One turn or mirror swaps these rows in pairs. Which row does each one swap with?
K_343: -4  -16  -13  36  1  30  -4  -22  -11  24  5  16  -5  -38  22  13  -3  42  18  1
K_365: 11  -13  -18  22  -25  -2  10  -9  3  34  -14  4  -36  -5  -4  4  -10  27  -13  5
K_349: 21  -5  -24  26  7  -12  15  -10  -38  18  44  -20  -16  -33  13  0  8  48  2  -33
K_261: -17  9  -10  11  11  -25  23  -6  15  4  -1  -28  -8  -35  -19  9  6  40  -16  -16
K_286: 21  -7  -17  14  -3  0  -8  -6  5  32  -1  -16  6  -25  -8  47  18  -8  11  -16
K_353: 15  -22  -4  5  -3  -9  -11  -1  -19  28  1  -9  -4  -19  -3  12  -40  22  -26  -7
K_41: 10  -2  -15  -9  8  -11  -6  9  43  14  1  -12  20  -17  -9  -8  23  38  -9  -19
K_294: 26  -3  22  14  12  5  2  -9  -8  -22  25  -31  -18  -27  20  18  23  26  -16  -26
K_117: 28  -18  -16  14  2  -40  -11  -19  -27  -7  8  3  -13  -20  13  14  42  40  13  11
K_937: 5  24  -32  22  -12  -22  -12  18  2  10  -10  -13  -9  -5  -11  9  12  62  4  -3
K_774: 11  -20  0  20  -18  3  -21  -19  -7  10  29  -4  -43  -47  16  -8  18  31  -25  -10
K_226: 5  16  2  17  27  0  -11  -12  4  6  21  24  18  -29  5  -3  -1  11  12  -38
K_192: 14  -15  18  4  3  2  5  -21  -19  22  28  -20  -4  7  -4  7  39  8  1  -27
K_864: -9  -26  -18  22  -9  -22  -9  -6  4  33  -13  1  7  -33  -3  6  25  39  11  23
K_830: 16  5  -39  23  15  -3  -11  2  -23  17  21  -18  15  -28  -17  26  -8  36  26  -11
K_67: -5  0  23  9  -4  -5  -8  -3  2  16  28  -14  23  14  -9  -16  5  26  17  0
K_406: -19  -3  -29  23  -17  9  -19  -5  -6  12  -6  8  1  -30  -9  27  43  40  -11  -21
K_163: 13  -27  -15  -2  -9  -8  2  16  -4  10  -11  -34  -18  -29  10  4  30  25  6  26
K_724: 17  12  -2  19  -12  -13  -5  -15  -30  35  37  -12  4  -15  20  -5  -6  52  -29  -10
K_403: 37  -15  -4  2  7  8  -6  -20  -16  15  28  37  -4  -29  19  -4  13  20  -1  -35
K_15: -11  3  3  -15  -9  -8  2  -10  -4  6  10  7  9  -45  -10  -16  1  36  22  17
K_144: 16  1  -47  13  -1  -19  -6  -3  -5  -1  8  -24  0  -6  21  13  -5  43  28  16
K_29: 7  -17  3  16  -1  1  -13  -3  1  -15  -3  -11  5  -26  -38  28  -7  27  -13  -3
K_684: 9  -17  -8  24  -4  -6  -9  -7  -6  11  7  -5  0  -24  -3  14  -28  58  -38  -8
K_622: 28  2  12  31  -24  22  -15  -23  25  9  15  13  -13  -11  12  -19  13  28  -6  -13
K_632: 35  44  -15  5  -12  1  -2  7  -24  29  17  5  4  -27  17  16  17  28  17  -24
K_19: -20  26  -3  16  26  -17  -7  -19  2  -4  12  7  -26  -34  17  -7  15  32  16  -15
K_249: 27  21  -7  37  -24  12  3  14  7  17  14  -2  -23  -1  18  -8  -5  22  16  -5
K_450: 17  3  11  -9  -17  -15  11  14  -21  22  4  -18  -2  -22  -21  11  -25  35  5  2
K_754: 14  5  -6  32  -3  -6  -11  -3  -15  32  10  -4  -6  -24  29  20  62  23  18  -18
K_685: 18  22  25  10  -7  10  11  2  -17  15  25  12  -18  -33  1  -16  13  24  -4  -37
K_794: 13  10  7  12  -17  6  21  -4  12  -9  15  -42  -6  -41  -6  2  15  18  -15  8
K_813: 28  -9  14  1  -26  -3  -22  -12  4  18  12  -30  9  13  4  22  -1  38  14  4
K_407: 27  -15  -24  -1  -11  -1  -9  8  -5  17  32  -16  -19  -17  42  -9  14  56  21  -21
K_972: 23  9  -43  17  12  2  -29  -7  4  26  -15  2  -21  -26  16  -1  -2  35  -9  -34
K_356: 11  6  6  7  7  -8  -2  -14  -10  12  24  -2  -9  -27  20  -40  24  -9  7  -11
K_827: 3  0  -10  1  -29  4  -9  2  8  3  17  -18  -1  -28  -19  18  57  33  18  -7
K_663: 22  5  12  27  3  -8  -21  -16  -33  -5  24  11  -35  -13  23  17  7  37  -8  -31
K_111: 18  15  12  14  33  -15  0  -20  2  14  -7  -10  13  -10  14  38  22  22  14  1
K_900: 18  -1  22  5  11  13  -1  -8  -12  -5  19  -17  -24  -30  18  3  10  -5  -16  -34
K_714: 25  4  -20  15  -23  -34  -19  -10  -9  26  19  24  -17  -15  5  -3  28  61  2  0
K_108: 27  -5  -1  0  -7  -25  -24  -3  -2  21  11  -34  2  -19  -15  36  16  23  -30  -6
K_457: 6  -24  -9  -16  26  -1  -29  -17  -8  -5  7  -37  -1  -24  3  -2  18  26  23  -16
K_498: 10  -4  -11  15  5  -1  -16  4  -18  46  12  5  4  -14  20  -11  46  35  -28  -24
K_223: 1  -8  -4  -31  -11  -6  -2  2  8  5  -15  -10  -6  -19  3  41  -7  22  10  -7
K_828: 7  -1  -7  21  4  0  -10  -5  -18  -12  36  -8  -4  -19  -4  -26  47  52  20  -14
K_512: 13  -27  -3  31  -5  2  -10  -14  -13  -7  46  -6  8  -23  6  -5  30  66  2  -14
K_315: -6  -24  1  12  1  -18  -14  -36  -10  31  15  21  -29  -28  28  -1  8  17  9  -8
K_257: 1  9  -31  1  -24  -6  -11  14  -12  42  -6  -23  8  -11  1  8  -17  11  3  -4
K_425: 7  1  -15  6  -1  -7  -8  5  -10  2  5  -12  -10  -26  17  26  -34  23  42  -7
K_400: 13  16  -12  26  -12  -25  -1  10  24  -5  -9  -18  -10  -10  6  31  19  60  -13  -5
K_235: -15  18  -24  22  17  11  -12  -18  12  0  24  5  19  -15  16  -12  35  31  0  -26

K_235 is swapped with -> K_144
K_111 is swapped with -> K_343
K_685 is swapped with -> K_450
K_353 is swapped with -> K_900
K_754 is swapped with -> K_864
K_827 is swapped with -> K_714

